Each row has a name. After each piece below comes the name of the row it's from, unless a question asks for something else. Each question is about the rows just above it. Places in a row count from 0.

-4.65	+0.66	-0.94	+1.61	+1.00	+0.61	+5.59	+0.06	-2.03	-0.51	-4.44	-0.01	+3.61	-2.05	+0.73	+2.38	+7.98	+0.87	+0.34	+2.80	-2.04	+1.22	-2.85	-8.58	-0.79	+2.21	+2.77	-2.50	+6.74	-6.76	-1.09	-0.47	+2.47	-6.36 -> tavi
-0.79	-7.11	-2.25	-5.21	+2.86	-3.54	-1.63	+3.18	+1.59	-1.79	-1.25	+1.56	+1.85	+1.67	+1.18	-0.62	-0.32	-0.74	-6.41	+2.29	+0.14	-1.95	-1.91	+4.11	+3.89	+3.96	-0.82	-2.81	-1.35	-1.15	-1.20	+2.97	+4.13	+1.65 -> reg
-1.35	-0.32	+3.18	+4.13	-0.79	+4.11	+1.65	+1.67	-2.25	+2.97	-3.54	-5.21	-2.81	-7.11	-1.95	-1.91	+0.14	-1.79	-1.15	+1.18	-0.74	-1.25	-1.20	-0.82	+3.89	+1.56	+1.85	-1.63	+2.29	-0.62	+1.59	-6.42	+2.86	+3.96 -> mikos
Changed tavi: -4.65	+0.65	-0.94	+1.61	+1.00	+0.61	+5.59	+0.06	-2.03	-0.51	-4.44	-0.01	+3.61	-2.05	+0.73	+2.38	+7.98	+0.87	+0.34	+2.80	-2.04	+1.22	-2.85	-8.58	-0.79	+2.21	+2.77	-2.50	+6.74	-6.76	-1.09	-0.47	+2.47	-6.36. Place and old value: -> 1, +0.66
One entry of reg was changed: -0.79	-7.11	-2.25	-5.21	+2.86	-3.53	-1.63	+3.18	+1.59	-1.79	-1.25	+1.56	+1.85	+1.67	+1.18	-0.62	-0.32	-0.74	-6.41	+2.29	+0.14	-1.95	-1.91	+4.11	+3.89	+3.96	-0.82	-2.81	-1.35	-1.15	-1.20	+2.97	+4.13	+1.65. Where, and from what? -> 5, -3.54
Changed mikos: -1.35	-0.32	+3.18	+4.13	-0.78	+4.11	+1.65	+1.67	-2.25	+2.97	-3.54	-5.21	-2.81	-7.11	-1.95	-1.91	+0.14	-1.79	-1.15	+1.18	-0.74	-1.25	-1.20	-0.82	+3.89	+1.56	+1.85	-1.63	+2.29	-0.62	+1.59	-6.42	+2.86	+3.96. Place and old value: -> 4, -0.79
Put +1.18	+1.65	+1.85	-7.11	+3.89	-1.91	+3.96	-5.21	-1.20	+1.59	-0.32	+4.13	+2.86	+3.18	+2.97	-3.54	-2.81	+4.11	-1.63	+0.14	-0.82	-1.95	+1.56	-6.41	+2.29	-1.15	-2.25	-1.25	-0.62	-0.79	-1.79	+1.67	-1.35	-0.74 back in order: which row is it? -> reg

+0.64	+0.02	-1.13	-1.06	+1.02	-0.53	-0.72	+0.23	-0.72	+0.39	-0.61	-0.10	+1.42	-0.36	+1.73	+0.19	-0.44	-0.62	+0.62	+0.35	+1.18	+0.38	+1.11	-0.95	-0.75	+0.98	+3.84	-0.53	+0.15	-0.99	+0.18	+0.87	+1.31	+0.18	-0.17 : dova
+0.16	-0.50	-3.91	-0.73	+0.29	+0.21	+0.09	-0.11	+1.06	-0.23	+0.74	+1.38	-2.54	+0.48	-1.83	+0.63	+1.18	-0.95	-0.25	+1.39	-0.35	+1.46	+1.73	+0.40	+0.87	-0.78	-0.17	+1.80	+0.70	+0.36	+4.79	-1.03	-1.72	+0.75	+3.61 : zunur
+0.60	+2.56	-3.22	-1.97	-1.61	-0.93	+0.21	-0.08	-1.36	+1.62	-1.72	-1.53	+1.43	-0.31	+1.73	+1.00	+0.49	-1.83	-3.08	-0.40	+1.18	+0.93	+2.74	+1.55	+0.77	+0.63	-0.58	-2.43	+0.89	-0.89	+0.96	+1.40	+4.06	+0.66	+0.22 : Muz
+0.42	-0.47	-0.45	+1.18	-0.32	-0.91	+0.70	+0.99	+0.19	+0.36	+1.10	+0.15	+0.08	-0.87	+1.73	-0.77	+0.26	-0.46	+0.18	-1.36	+1.18	+0.27	+0.39	-0.53	-1.48	-0.93	+3.45	-0.33	+0.56	+0.64	+0.13	+0.62	-0.10	-0.70	-0.94 : derot
+0.70	-2.54	+1.80	+0.29	+3.61	+0.21	+0.36	+0.63	+0.16	-1.02	+0.48	+1.46	+0.75	-0.50	+1.73	-0.95	-1.83	+0.87	+4.79	+1.06	+1.18	-0.25	-0.11	-3.91	+0.40	+1.39	+0.74	+1.38	-0.35	-0.73	-0.78	+0.09	-1.72	-0.23	-0.17 : Rakel
+5.39	-3.37	+0.10	+4.74	-9.08	-5.10	+0.40	+5.22	+2.07	+6.32	-2.72	-1.21	+3.01	-1.43	+1.73	+2.53	-5.53	+3.16	-1.70	+3.88	+1.18	-2.69	-4.37	-1.43	+0.25	+2.15	-7.48	+1.27	+3.51	+6.08	-2.34	-4.93	+2.42	-1.38	+0.96 : silu
+5.39	-3.37	+1.47	+4.74	-9.08	-5.10	+0.40	+5.22	+2.07	+6.32	-2.72	-1.21	+3.01	-1.43	+1.73	+2.53	-5.53	+3.16	-1.70	+3.88	+1.18	-2.69	-4.37	-1.43	+0.25	+2.15	-7.48	+1.27	+3.51	+6.08	-7.87	-4.93	+2.42	-1.38	+0.96 : zosez
-0.73	-0.78	+0.09	-1.72	-0.23	-0.17	+0.70	-2.54	+1.80	+0.29	+3.61	+0.21	+0.36	+0.63	+0.16	-1.02	+0.48	+1.46	+0.75	-0.50	+1.73	-0.95	-1.83	+0.87	+4.79	+1.06	+1.18	-0.25	-0.11	-3.91	+0.40	+1.39	+0.74	+1.38	-0.35 is which row reordered? -> Rakel
Where does +0.15	-0.50	-3.91	-0.73	+0.29	+0.21	+0.09	-0.11	+1.06	-0.23	+0.74	+1.38	-2.54	+0.48	-1.83	+0.63	+1.18	-0.95	-0.25	+1.39	-0.35	+1.46	+1.73	+0.40	+0.87	-0.78	-0.17	+1.80	+0.70	+0.36	+4.79	-1.03	-1.72	+0.75	+3.61 differ from zunur, and what was there? -> 0, +0.16
Changed Muz: +0.60	+2.56	-3.22	-1.97	-1.61	-0.93	+0.21	-0.08	-1.36	+1.62	-1.73	-1.53	+1.43	-0.31	+1.73	+1.00	+0.49	-1.83	-3.08	-0.40	+1.18	+0.93	+2.74	+1.55	+0.77	+0.63	-0.58	-2.43	+0.89	-0.89	+0.96	+1.40	+4.06	+0.66	+0.22. Place and old value: -> 10, -1.72
Changed silu: +5.38	-3.37	+0.10	+4.74	-9.08	-5.10	+0.40	+5.22	+2.07	+6.32	-2.72	-1.21	+3.01	-1.43	+1.73	+2.53	-5.53	+3.16	-1.70	+3.88	+1.18	-2.69	-4.37	-1.43	+0.25	+2.15	-7.48	+1.27	+3.51	+6.08	-2.34	-4.93	+2.42	-1.38	+0.96. Place and old value: -> 0, +5.39

